In the rows, 128 means zero.
The rows of Z fall into 3 groups, and each row is roughly a mix of its group's hidden directions.
Z (126 x 11):
[[151  93 161  83 106 135 106 124 156 112 153]
 [106 112  85 147  82 147 132 143  93 149 138]
 [ 94 119  92 126  99 156 113 153 140 134 176]
 [ 97 147 185 149 119 128 147 106  92 143 125]
 [151  97 141  96  90 122 115 118  74 139 123]
 [126 112 181  96 127 121 156 135 147 106 170]
 [108 124 164 137  96 155 153 102  80 137 143]
 [122 165 139 147 184 117 143 129 172 115 118]
 [ 96 147 162 151 104 132 155 107  86 156 141]
 [120  97  79 178 115 127 111 115 112 103 127]
 [ 93 143  99 189 107 118 137 123 103 142 130]
 [102 113  96 171 110 105 119 102  91 124 102]
 [153 141 135 128 179  78 131 121 163 128 112]
 [ 88 120 137 141  92 120 128 117 172 103 167]
 [145 105 108 119  93 158  97 133 166 117 167]
 [137  77 104 113  85 117 108 147 119 128 161]
 [124 139 173  89  91 131 132 134 120 163 161]
 [116 138 163 137  97 106 140  87  86 156 138]
 [113 151 159 142 109 105 148  92  83 159 135]
 [126 163 178  81 131 137 148 138 130 158 135]
 [105 146  81 137 134 113 133 120 169 117  80]
 [ 99 157  84 163 120 153 118 137 141 135 167]
 [135 109 150 139  93 132 126 121  62 128 158]
 [127  84  96 137  81 125 105 141 120 124 167]
 [ 96 111 116 120  92 129 112 124 176 100 163]
 [106 178  96 171 159 123 121 122 151 126 125]
 [109 140 147 152  99 125 143  94  68 136 137]
 [128 127 112 107 133 162 114 162 181 108 161]
 [106 128 103 114 120 146 140 152 194 155 125]
 [140 150 144 135 197 113 155 125 146 130 107]
 [ 97 124  88 173  91 125 134 131  93 143 133]
 [120 137 109 155  91 118 109 109  69 143 148]
 [109 139 132 136  81 120 138  87  76 145 128]
 [143 117 137  95 150 163 158 170 100 120 155]
 [116 130 125 145  80 108 115 105  71 136 148]
 [126 113 102 110 109 159 109 157 167 124 175]
 [153 114 110 110 169 143 113 162 174 101 123]
 [151 151 173 112 176 108 125 115 160 112 122]
 [122 143 193 149 158 131 149 118  95 124 130]
 [136 168 112 109 179 142 112 142 172 122 133]
 [121 146 149 147 153  91 148 105  95 133  81]
 [ 94 122 101 161  81 136 111 119 147 122 166]
 [129 168 163 110 164 137 152 111 115 135  86]
 [109 119  88 110  98 150 130 152 179 152 128]
 [133 116 104 118 109 166 106 151 170 118 172]
 [136 102 121  95  64 144 106 139 113 129 148]
 [142 134 133 112 183 145 144 151 176 125 104]
 [137 150  98 133 179 109 109 154 170 118 114]
 [111  90 136 145  67 114 131 113  93 130 131]
 [125  88 139 139  65 115 108 102 108 127 130]
 [131 121  86 176 164 132 123 124 142  92 105]
 [164 124 146  89 151 114 137 133  80 138  96]
 [114 133 133 166  92  99 122 104  81 132 156]
 [123  89 135 137  63 117 106 106 108 129 137]
 [105 110 108 146  64 135  98 123 117 118 151]
 [126 127  97 129  92 114 123  80  91 106 100]
 [124 169 114 117 168 141 113 139 183 119 145]
 [100 138 168 145 136 180 132 116  93 104 131]
 [105 173 132 151 175 119 154 121 125 146  96]
 [146 115  97 119 165 144 110 159 168  92 117]
 [128  93 141 154  88 116 142 116  77 144 108]
 [106 135 139 138  77 116 136  93  84 154 134]
 [142  98 139 108  66 119 103 126 130 137 163]
 [100 102 119 151  62 122 117 109 112 127 146]
 [120 117 119 105  74 152 111 155 132 136 174]
 [163  98  86  97 126 124  95 136 150  99 117]
 [159 136 134 139 142 124 132 123  57 156 111]
 [ 84 139 120 155 111 127 125 122 183 108 157]
 [102 138  94 140 133 155 125 169 163 129 169]
 [117 117 174 127 100 154 156  96  88 134 142]
 [118 149 102 127 163 118 130 135 189 123  94]
 [102 158 144 134 175 101 156 132 110 130  89]
 [144 111 119 115 157 150 115 183 173 119 140]
 [163 102 105  98 150 130 101 143 170  98 118]
 [115 158 126 158 125  95 112  90 161 151  95]
 [150 146 138 120 196 120 157 146 151 135 117]
 [101 135 161 148  93 135 151 104  83 152 142]
 [139 157 109 105 185 155 146 158 147 131 124]
 [123 107 139 103  72 131 119 122 102 158 165]
 [154 162 133 112 193 127 141 142 123 136 100]
 [144 133 112 113 180 143 131 148 178 105 111]
 [132 143  87 127 157  98 108 136 177 118 100]
 [ 99 134 140 160 103 128 116 109 184 111 158]
 [116 148  95 129 162 128 131 138 186 118  95]
 [152 107 105 112 159 146 111 165 171  99 125]
 [152 135 162 133 145  96 143  96  99 130  80]
 [109 116  84 113  96 154 127 154 174 145 126]
 [ 86 142  98 146 128 152 129 164 146 134 173]
 [119 140 112 114 144 163 126 169 177 115 161]
 [111 141 123 193 125  99 141 114  90 135 115]
 [144 122 137 100 171 147 141 154 183 119 113]
 [111 150 106 162 185 132 147 120 124 118  93]
 [ 98 126  79 164  98 139 104 119 156 131 108]
 [146 109  99 107 151 149 111 165 175 104 121]
 [122 135 103 116 154 123 126 141 199 127 100]
 [103 157 136 145 172  91 138 136 151 116  89]
 [156  88  91  95 105 130  95 133 153 107 127]
 [113 123  76 118 112 141 125 155 183 141 124]
 [138 131  85 115 162 150 125 158 177 110 117]
 [142 139 132 117 161 136 129 110 128  89  64]
 [163 112  73  96 139 139 107 143 154 108 133]
 [136 166 112 122 193 142 145 155 143 131 124]
 [ 97 145 148 155  96 123 146 111  78 156 140]
 [ 82 145  95 180 129 130 137 147 117 141 153]
 [157 108  76 100 132 125 115 149 173 122 128]
 [145 158 114 109 186 146 121 147 168 125 124]
 [129  88 181 116 109 104 138 111 154 111 105]
 [113 143 162 146 106 123 148  97  72 148 140]
 [ 88 134  96 188 107 118 126 128 103 137 136]
 [165 123 138  88 176 121 143 130 137 118  88]
 [136  80  96 162 103 114 110 109  97 107 128]
 [112 126 141 144  79 122 131 110  70 146 144]
 [ 86 152 109 152 113 135 117 123 178 114 162]
 [172 126 167 113 141 103 136 100 115 121  84]
 [126 148 110 101 166 155 114 126 181 112 105]
 [132 147 132 146 198 109 149 132 157 126 112]
 [151  84 123 108  79 146 107 127 114 113 157]
 [ 87 153 120 160 120 125 122 113 179 108 156]
 [127 163 153 138 179 111 133 119 175 111 124]
 [127 113 151  90  78 123 122 126 108 164 160]
 [128 158 153 138 175 109 128 115 179 105 128]
 [ 88 126 127 141 103 128 125 125 189 107 158]
 [ 95 150  93 184 122 117 145 128  99 142 117]
 [107 150 191 151 150 141 147 114  98 130 130]
 [114 111 109 123  68 146 102 149 133 123 167]
 [160 135 148  97 185 119 142 142 132 125  92]]

One row of each group comes first, with its name. Which group is each row after those in?
[108 168 130 142 185 118 153 133 141 137  97]
(2)
[147 101  96 110 143 150 107 165 168  99 126]
(76)
[160 124 172  80 152 127 113 117 159 110 134]
(58)

[140  73 109 119  82 106 106 137 115 122 150]
(2)
[152 115  97 108 161 134 108 150 177 100 115]
(76)
[133  92  75 169 121 126 106 131 137  96 131]
(2)
[169 105 125  73 150 146 127 153 115 135 104]
(58)
[105 133 161 133 118 187 136 121  85 114 136]
(76)
[145  99 133 114  95 116  95 146 168  92 150]
(2)
[122 106  82 129  73 145 114 126  95 113 130]
(76)
[147 100 108 136  87 106 103 116  77 112 139]
(76)
[123 109 161 134  85  86 103  92 124 110 139]
(58)
[146 146 143 136 186  84 131 121 157 122 113]
(76)
[134 104 113 128  74 133 113 124  71 124 144]
(76)
